[[134 122 106 117 141 111 122 120]
 [140 119 102 116 147 103 123 122]
 [129 126 156 136 124 144 135 138]
 [142 110 104 114 150 107 124 123]
 [135 120 100 114 147 105 120 127]
 [108 146 140 136 106 150 126 130]
 [122 131 139 131 122 138 128 135]
 [121 129 132 129 122 138 127 132]
 [113 142 145 137 109 149 128 131]]
->
[[122 106 117 141 111 122 120 134]
 [119 102 116 147 103 123 122 140]
 [126 156 136 124 144 135 138 129]
 [110 104 114 150 107 124 123 142]
 [120 100 114 147 105 120 127 135]
 [146 140 136 106 150 126 130 108]
 [131 139 131 122 138 128 135 122]
 [129 132 129 122 138 127 132 121]
 [142 145 137 109 149 128 131 113]]

[[145 132 122 106 143 136 122 119 126 145 122 112 152]
 [111 108 116 134 119 141 150 121 147 126 139 129 137]
 [131 126 126 137 127 148 110 152 147 115 112 133 121]]
->
[[132 122 106 143 136 122 119 126 145 122 112 152 145]
 [108 116 134 119 141 150 121 147 126 139 129 137 111]
 [126 126 137 127 148 110 152 147 115 112 133 121 131]]

[[134 141 136 114 138]
 [144 121 139 141 133]
 [135 136 137 123 120]
 [141 121 136 124 142]
 [118 125 120 130 122]
 [132 139 134 114 119]
 [124 107 128 126 134]
 [139 114 141 113 134]]
->
[[141 136 114 138 134]
 [121 139 141 133 144]
 [136 137 123 120 135]
 [121 136 124 142 141]
 [125 120 130 122 118]
 [139 134 114 119 132]
 [107 128 126 134 124]
 [114 141 113 134 139]]

[[108 153 127 117 118]
 [135 111 122 118 123]
 [107 140 113 116 124]
 [144 139 152 118 106]
 [145 127 147 149 149]]
->
[[153 127 117 118 108]
 [111 122 118 123 135]
 [140 113 116 124 107]
 [139 152 118 106 144]
 [127 147 149 149 145]]

[[128 127 130 129]
 [103 138 156 103]]
->
[[127 130 129 128]
 [138 156 103 103]]

[[145 123 132 131 121 139 131 136]
 [116 153 118 137 119 128 124 123]
 [126 126 144 134 123 135 125 142]
 [125 132 125 149 128 120 135 140]
 [122 121 124 128 139 116 128 125]
 [137 129 134 122 120 146 125 127]
 [131 123 126 127 133 121 142 133]
 [138 117 142 141 129 127 144 155]
 [140 107 134 129 133 126 138 138]
 [128 124 128 138 128 125 136 135]]
->
[[123 132 131 121 139 131 136 145]
 [153 118 137 119 128 124 123 116]
 [126 144 134 123 135 125 142 126]
 [132 125 149 128 120 135 140 125]
 [121 124 128 139 116 128 125 122]
 [129 134 122 120 146 125 127 137]
 [123 126 127 133 121 142 133 131]
 [117 142 141 129 127 144 155 138]
 [107 134 129 133 126 138 138 140]
 [124 128 138 128 125 136 135 128]]

[[111 124]
 [117 128]
 [103 125]
 [115 123]
 [116 124]
 [129 127]
 [152 133]
 [135 127]]
->
[[124 111]
 [128 117]
 [125 103]
 [123 115]
 [124 116]
 [127 129]
 [133 152]
 [127 135]]
---
[[124 148 149 135 149 119 114 131]
 [136 110 129 117 140 148 137 112]
 [119 132 133 145 139 114 138 133]]
->
[[124 148 149 135 149 119 114 131]
 [119 132 133 145 139 114 138 133]]

[[128 127 127 112 130 142 105 121 124]
 [132 136 110 118 133 141 111 126 125]
 [133 135 108 118 134 141 111 126 123]]
->
[[128 127 127 112 130 142 105 121 124]
 [133 135 108 118 134 141 111 126 123]]

[[139 127 140 135 139 148 125 133 116 149 139]
 [124 143 152 143 124 122 154 142 148 130 134]
 [136 125 137 133 136 145 124 132 115 145 135]
 [150 130 122 131 151 152 119 131 125 144 141]
 [138 126 139 134 137 146 124 132 115 147 137]
 [117 119 121 120 117 119 119 120 118 120 118]]
->
[[139 127 140 135 139 148 125 133 116 149 139]
 [136 125 137 133 136 145 124 132 115 145 135]
 [138 126 139 134 137 146 124 132 115 147 137]]

[[156 101 100 156 153 126]
 [155 100 101 155 155 156]
 [ 99 102  99 100 116 101]
 [155  99 101 155 110 113]]
->
[[156 101 100 156 153 126]
 [ 99 102  99 100 116 101]]

[[125 128 113 128]
 [146 144 134 145]
 [124 127 107 124]
 [140 142 128 143]
 [143 145 122 141]
 [140 141 112 139]
 [144 142 127 149]
 [147 146 123 146]
 [135 133 123 133]
 [141 141 124 138]
 [128 130 129 128]
 [140 143 121 139]]
->
[[125 128 113 128]
 [124 127 107 124]
 [143 145 122 141]
 [144 142 127 149]
 [135 133 123 133]
 [128 130 129 128]]

[[136 120 153 139 139]
 [131 142 147 114 143]
 [132 108 129 151 121]
 [130 108 123 150 118]]
->
[[136 120 153 139 139]
 [132 108 129 151 121]]

[[153 154 116 155 141 151 140]
 [116 115 155 114 101 118 102]
 [117 116 155 115 101 120 101]
 [152 154 115 155 141 151 140]
 [137 139 122 139 133 137 134]
 [137 137 132 137 123 137 124]]
->
[[153 154 116 155 141 151 140]
 [117 116 155 115 101 120 101]
 [137 139 122 139 133 137 134]]
---
[[136 132 134 129 110 119 147]
 [124 108 140 127 124 145 125]
 [129 129 139 122 106 142 132]
 [127 131 140 122 106 143 131]
 [128 148 138 121 123 137 112]
 [128 109 134 133 132 120 145]
 [122 103 140 128 129 145 123]]
->
[[122 103 140 128 129 145 123]
 [124 108 140 127 124 145 125]
 [128 109 134 133 132 120 145]
 [129 129 139 122 106 142 132]
 [127 131 140 122 106 143 131]
 [136 132 134 129 110 119 147]
 [128 148 138 121 123 137 112]]

[[143 140 146 122]
 [129 139 143 147]
 [113 148 136 138]
 [134 153 119 126]]
->
[[129 139 143 147]
 [143 140 146 122]
 [113 148 136 138]
 [134 153 119 126]]

[[109 148 108 138 138 138 138]
 [149 110 111 149 150 149 150]
 [107 151 111 145 145 145 145]]
->
[[149 110 111 149 150 149 150]
 [109 148 108 138 138 138 138]
 [107 151 111 145 145 145 145]]

[[137 122 116 132]
 [150 114 104 136]
 [148 115 105 115]]
->
[[150 114 104 136]
 [148 115 105 115]
 [137 122 116 132]]

[[138 127 133 131 116 137 118 136 132 125 127 149 129]
 [142 126 134 132 112 141 114 139 134 124 126 157 129]
 [124 125 124 129 144 132 129 125 126 128 123 131 118]]
->
[[124 125 124 129 144 132 129 125 126 128 123 131 118]
 [142 126 134 132 112 141 114 139 134 124 126 157 129]
 [138 127 133 131 116 137 118 136 132 125 127 149 129]]

[[121 138 131 126 131 138 128 121 125 116 150]
 [136 135 130 125 120 128 125 125 124 125 146]]
->
[[136 135 130 125 120 128 125 125 124 125 146]
 [121 138 131 126 131 138 128 121 125 116 150]]

[[100 139]
 [144 151]
 [120 148]
 [150 131]
 [132 114]
 [120 135]]
->
[[132 114]
 [150 131]
 [120 135]
 [100 139]
 [120 148]
 [144 151]]

[[108 149 107 149 109 107 112 148 107 149]
 [108 148 108 146 109 108 112 148 109 148]
 [107 107 108 149 108 108 112 148 108 149]]
->
[[107 107 108 149 108 108 112 148 108 149]
 [108 148 108 146 109 108 112 148 109 148]
 [108 149 107 149 109 107 112 148 107 149]]

[[145 149 151 136 119 145 127 130 129 116]
 [135 120 123 144 121 132 113 129 137 119]
 [126 125 135 133 138 148 113 129 142 133]]
->
[[135 120 123 144 121 132 113 129 137 119]
 [126 125 135 133 138 148 113 129 142 133]
 [145 149 151 136 119 145 127 130 129 116]]
---
[[149 117 133]
 [144 122 140]
 [128 151 132]
 [144 122 140]]
->
[[117 133]
 [122 140]]

[[150 130 151]
 [129 152 129]
 [149 130 152]]
->
[[130 151]
 [152 129]]

[[140 134 151 132 133]
 [138 131 154 139 133]]
->
[[134 151]
 [131 154]]

[[145 153 144 123]
 [127 140 135 140]
 [130 122 131 152]]
->
[[153 144]
 [140 135]]

[[147 140 122 115]
 [149 138 132 107]]
->
[[140 122]
 [138 132]]

[[104 135 141 127]
 [124 116 143 130]
 [147 126 131 128]
 [119 113 128 122]]
->
[[135 141]
 [116 143]]
